Here are some numbered points:
[-11  -4  51  -4  65  30  38 -29   7 -36   1] 0
[ 21 -28 -10 -24  -6 -28  -5  -8 -24  19  18] 1
[-79  31 -68  14  -5   1 -16 -24  44  33  -5] 2
[ -39 -106 -126  -54  109   -2  -51  -46   94    5  -41] 3
[ 17 -83  24  -4 -21   1  12  42 -23  67 -26] 4
[  1 -16  23  -2  15 -23  -4 -15 -29  27   4] 5
[10  4 15 -5  9  1  3  4 -4 24 29] 6
[ 21 -41  37  28  17  34  26  -5   6 -20   0] 7
[-12  25  -1  14  -6   3   1 -23   8  -6 -28] 8
[-34 -21   8 -67  22 -58 -16 -39  20 -37   4] 9
[ -94   11  -30  -46   44 -127   26   40   22  -25    3] 10
[ 48 -45  34 -39  12 -26  18  -5 -25  29   4] 11
[-14  30  -3 -19 -24 -34  27   7 -27  23   5] 12
New points follow, each followed by the numbers of its five nearest points above, nearest first.
[ 10 -44  -4  34   4  28   9 -22 -18  -2 -25] 7 8 5 6 1
[ 23 -40 -25 -40   4 -33  -3  16 -14  -2   7] 1 11 5 6 12
[ 18 -38 -13 -32 -11 -20  -6 -11 -25  32  17] 1 5 11 6 12
[ 29  17  37  17 -33  34 -36  10   0  17  10] 6 8 5 7 1
[ 28 -65  16  18 -21  10  30  38 -16  51 -25] 4 11 7 5 1
[ 14 -11   7   5  11   0   1  12  -8  15  20] 6 5 1 7 8
[-47   2   3  -3   4   3 -19   5 -14 -10 -16] 8 5 6 12 1
[ 17 -38  -8  44   5  30  16 -16 -14  -8 -24] 7 8 5 6 1
[-41  22 -17 -16  16   4 -30 -47  12  12 -25] 8 2 5 6 9
[ 12  28 -22  44 -13  33  17  32 -10   9 -70] 8 12 6 7 5
[ 16  21  10 -32  29 -15  23 -12   4 -47  29] 6 0 8 1 9
[-33   3   6  44  23  29 -45  15  12  -3 -53] 8 7 5 6 2
[ 36 -35  12  16  25  -9  33 -59  21   6  23] 7 6 5 1 11
[-12 -14   2  18  -2  -4  32  48   2  16 -12] 6 12 5 8 7
[ 25 -47   0 -35  -4 -26  -7 -17 -34  15  20] 1 11 5 6 12
[-39  12  -3  -6  29  26 -28 -24  21 -33   5] 8 0 6 5 9
[-30  37  13  -4  33   1   6   2   5 -22 -20] 8 6 0 5 12
[  4 -19   4  12  -7   3  25 -12  15   3 -32] 8 7 5 6 1
[  4 -90  72   4 -12  18  41  39 -36  55  11] 4 11 7 5 6
[ -1  31 -22  37  28  15  14 -36  -8 -61 -43] 8 0 7 5 6
